Here are some numbered points:
tensor([-0.131, -2.277, -1.146, -0.013,  0.163, -1.524,  0.132,  0.154, -0.903, -1.287, -0.441,  0.268,  0.356, -1.237,
         0.141, -1.824,  0.934, -1.170, -0.502, -1.070, -0.678,  1.024, -0.573,  0.161]) 0
tensor([-0.282,  0.001,  0.411,  1.780,  0.577,  0.458,  0.175, -1.044, -0.714,  0.146,  0.892,  1.157, -1.505, -0.098,
        -1.373, -0.514,  0.851,  0.281, -1.785, -1.553, -0.195,  1.144,  2.163,  0.955]) 1
tensor([-1.383,  0.676,  1.637, -0.971, -0.379, -0.877,  0.122, -1.227,  1.118,  0.566,  0.586,  0.810, -0.471,  0.648,
        -3.409, -0.799,  1.342,  2.316, -1.010,  0.205, -0.736,  0.469, -0.793, -0.079]) 2
tensor([ 2.040, -2.081, -1.138,  1.260,  0.388, -0.294,  0.032,  1.466, -2.185, -1.183, -0.960,  0.462, -0.175, -1.390,
        -0.557,  0.593,  0.360, -2.471,  0.312, -1.146, -0.051,  0.551,  1.142, -0.575]) 3
tensor([-0.422,  0.156, -0.090, -0.307,  1.280, -0.489, -0.166,  1.544,  0.152,  0.506, -1.428, -0.753,  0.916,  1.144,
        -0.630,  1.141, -0.936, -0.548, -0.580,  0.542, -1.393, -0.035, -0.831,  0.549]) 4
tensor([-1.133,  0.001, -0.945,  0.160,  1.154, -0.725,  0.466, -0.010, -0.427, -1.289, -0.387,  0.852, -1.004, -1.042,
        -0.728, -0.047, -0.401, -0.244, -0.114, -1.639, -0.313,  0.162, -0.021, -0.775]) 5
tensor([-0.353,  0.630,  0.826, -0.946, -0.553,  1.788, -0.669, -1.436,  0.163, -0.214,  0.368,  1.646, -0.519,  0.106,
         0.577,  0.105, -0.996, -1.070,  0.253,  0.100,  0.763,  0.967, -2.454,  0.078]) 6
tensor([ 1.581, -1.924, -0.152,  0.299, -0.233, -0.631,  1.130,  1.223,  0.223, -0.397, -0.111, -0.730,  0.735,  1.337,
         1.189, -1.491,  1.584,  0.643,  0.275,  0.725,  0.992, -0.281,  0.607, -1.734]) 7
tensor([ 0.349, -0.393,  0.874, -1.067, -0.699,  0.134,  0.074,  0.412, -0.469, -0.608, -1.313,  0.117,  1.406, -0.065,
        -1.075, -2.052,  0.807,  1.710,  0.267,  0.398, -0.065, -0.621, -1.749, -0.899]) 8
tensor([ 1.138, -0.180, -0.816,  0.789, -0.085,  0.467, -0.450, -0.171, -1.165,  0.051,  0.409, -0.965,  0.312,  0.727,
         1.428,  0.478,  0.516, -1.543,  0.447, -0.225,  0.237, -0.903,  1.288,  0.275]) 9
tensor([-0.153,  0.177, -1.143,  0.329,  1.208,  0.401, -0.565,  0.833,  1.360,  1.064,  0.403, -1.250,  0.177,  0.950,
         0.223,  0.412, -0.352, -0.243,  0.657,  0.255, -0.467, -1.579,  0.450, -0.133]) 10
tensor([ 1.601, -0.205, -0.448,  0.084,  0.757,  0.226, -0.386,  0.748,  0.354,  0.112, -0.787,  1.309, -1.047, -3.495,
         1.195,  0.179,  1.018, -0.941, -0.545, -0.304, -0.255, -1.345, -0.734,  0.121]) 11
Which three points above are nearest to each new point? Their numbers follow each, smallest number first.
tensor([ 0.065,  0.468,  0.719, -0.245, -0.336, -0.513, -0.017, -0.840,  0.943,  0.788,  0.877, -0.148, -0.525,  1.590,
        -2.508, -0.640,  2.089,  2.431, -1.602,  0.794, -1.215,  0.493, -1.610,  1.125]) 1 2 8
tensor([ 1.284, -1.446, -0.857,  0.762,  0.796, -0.617,  0.400,  0.420, -0.531, -0.597, -0.770,  0.848, -1.541, -3.047,
         0.666,  1.000,  0.666, -0.695, -0.571,  0.062,  0.666,  0.074,  0.302,  0.074]) 3 5 11
tensor([-0.040,  0.163, -0.031,  2.008, -0.275, -0.456, -1.933, -1.092,  1.635,  1.831,  0.844,  0.786, -0.299,  1.237,
        -0.743,  0.486, -0.576,  0.207,  0.689, -0.041,  1.060,  0.712,  0.715, -1.674]) 1 9 10
tensor([ 1.568,  1.166, -0.625, -0.076, -0.902,  0.986, -0.701,  0.272,  1.161,  1.134,  0.877,  0.096,  0.282, -0.701,
        -1.041, -0.905, -0.237, -0.583, -0.324, -1.791,  0.426, -0.095, -2.341,  0.471]) 6 10 11
tensor([-0.972,  0.723, -0.568, -1.229, -0.212, -0.991, -0.415, -1.331,  2.012,  3.266,  2.533,  1.155,  1.224, -0.010,
         0.516, -1.923,  0.325, -0.550, -1.686, -0.078,  1.362,  1.641, -0.760, -0.361]) 2 6 10
tensor([-0.424,  1.625, -0.605,  0.288,  0.603,  0.679, -0.068,  0.788, -0.630,  0.468, -1.303, -0.110,  0.481,  0.127,
        -0.735,  1.072, -0.871, -0.938, -0.549, -1.216,  0.191,  0.124, -0.084,  1.748]) 4 5 10
tensor([ 1.453, -1.047, -0.832, -0.470,  0.136, -0.514, -0.085,  1.456, -2.443, -0.798, -0.659,  0.295, -0.464, -1.727,
        -1.591, -0.015,  0.923, -2.323,  0.414, -1.479,  0.076,  1.713,  0.233, -0.334]) 0 3 5
tensor([-1.700,  0.589, -1.008,  0.049, -1.476,  1.016, -1.809,  0.414,  0.659,  0.641,  0.391,  0.732, -0.181,  0.313,
         0.408, -0.623, -1.399, -1.256,  0.431, -2.066,  1.574, -0.359, -1.552, -0.133]) 5 6 10
tensor([-1.048, -1.069, -0.444,  0.014,  0.848, -2.296, -0.485,  0.592,  1.474,  2.160,  0.253, -0.122,  1.234,  0.469,
        -1.380, -1.087,  0.262, -0.227, -1.347, -0.666, -1.932,  1.460,  0.727, -1.241]) 0 4 10
tensor([-1.650,  0.249,  1.128,  0.489,  0.030,  0.686,  1.116,  0.773, -0.030, -0.209, -0.764, -0.725,  1.609,  0.147,
        -1.604, -0.381,  1.289,  0.482,  0.339,  0.727, -0.819, -1.500, -1.254,  0.559]) 4 8 10
tensor([ 0.589, -0.191,  2.137,  0.167,  0.573,  0.538,  0.735, -0.589, -1.108, -0.535, -1.611, -1.198,  0.042,  0.626,
        -1.624,  1.721,  0.730,  0.576,  0.620,  1.349, -2.207,  0.205, -1.145,  2.189]) 2 4 8
tensor([ 0.301,  0.572,  1.132, -0.642,  0.471,  0.620, -0.272,  0.308,  0.909,  2.406,  0.025,  0.170, -0.847,  0.811,
         0.803,  1.415, -0.206,  0.838, -0.231, -0.537,  1.130,  1.544,  1.304, -1.749]) 4 9 10
tensor([-0.164,  0.563,  0.864, -0.147,  2.188,  0.368, -0.341,  0.520,  0.591,  0.770,  1.373, -0.278, -0.331,  2.311,
         1.155, -0.519, -0.798, -1.230, -0.841,  0.086,  0.661, -0.617, -0.548, -0.283]) 4 9 10
tensor([-0.449,  0.108, -0.262, -0.377,  0.796, -0.593, -0.977, -0.590, -0.047,  2.566,  0.489, -0.190,  0.305,  0.301,
         1.511, -2.511, -1.436, -0.414, -0.691, -0.016,  0.460, -0.301, -1.158,  0.957]) 4 6 10
tensor([-1.967,  0.386,  0.536, -0.109,  0.554,  0.759,  0.909, -0.406,  1.412, -0.305, -0.450, -0.729, -0.206,  0.889,
         1.780, -1.847, -2.740, -0.911,  0.157,  1.047, -0.975, -0.372,  0.416, -0.577]) 4 6 10
tensor([ 0.198, -1.487, -1.914,  0.416,  0.287, -0.580, -1.243,  1.678, -1.557, -1.802,  1.187, -0.071,  0.530, -0.421,
        -1.826, -0.424, -1.296,  1.033,  1.473, -1.139, -0.381, -0.458, -0.489, -1.043]) 0 3 5
tensor([ 0.498, -0.559,  0.856,  1.226,  0.247,  1.261,  0.135, -0.168, -0.803, -0.882, -0.822, -0.971, -0.015,  1.075,
        -1.841,  2.084,  0.322, -0.300, -0.220,  0.590, -1.907, -1.591, -0.644,  1.530]) 4 9 10
tensor([ 2.802, -0.915,  0.104,  0.122, -0.773, -0.163,  1.224,  1.174,  0.083, -0.139,  0.981, -0.178, -0.427,  0.925,
         0.724, -0.653,  1.136,  0.074,  0.703,  1.077,  1.790,  1.511,  0.536, -2.061]) 7 8 9
tensor([-0.408, -1.007, -0.323,  1.312,  0.494, -1.682, -1.269, -0.195, -1.190, -1.112, -0.727,  0.028,  0.836, -1.969,
         0.932,  0.469,  0.219,  0.865,  1.170,  0.871, -0.823, -0.615,  2.106,  0.536]) 0 5 9
tensor([ 0.339,  0.321,  0.662,  0.188,  1.851,  0.123,  0.646,  1.308, -0.426, -0.010, -0.442,  1.355,  0.814, -1.709,
         1.518,  0.823, -0.250,  0.466, -0.675,  1.308,  1.359, -0.457, -0.028,  2.003]) 4 9 11
tensor([-0.714,  0.780,  2.091,  0.156, -1.436, -0.283,  0.136, -1.081, -0.544,  0.638, -0.327, -0.231,  0.004, -0.367,
         1.034, -0.493, -0.463,  0.706,  0.695,  0.903,  1.488,  0.939,  0.734,  0.305]) 6 8 9
tensor([-0.680, -0.684,  0.486, -0.305, -1.972, -1.015,  0.678,  1.943, -0.873,  0.596, -3.159,  0.121,  1.389, -1.216,
        -0.112,  0.073, -1.140, -0.915,  0.709, -0.528, -0.513,  1.043,  1.106, -0.621]) 0 3 4
tensor([-0.398,  0.558,  0.496, -1.380, -0.823, -0.938,  1.462, -0.525, -1.042,  0.090, -0.669,  1.287, -0.687, -1.702,
        -0.641, -0.587,  0.384,  0.564, -0.093, -0.997, -0.832,  0.758, -1.725, -0.918]) 0 5 8
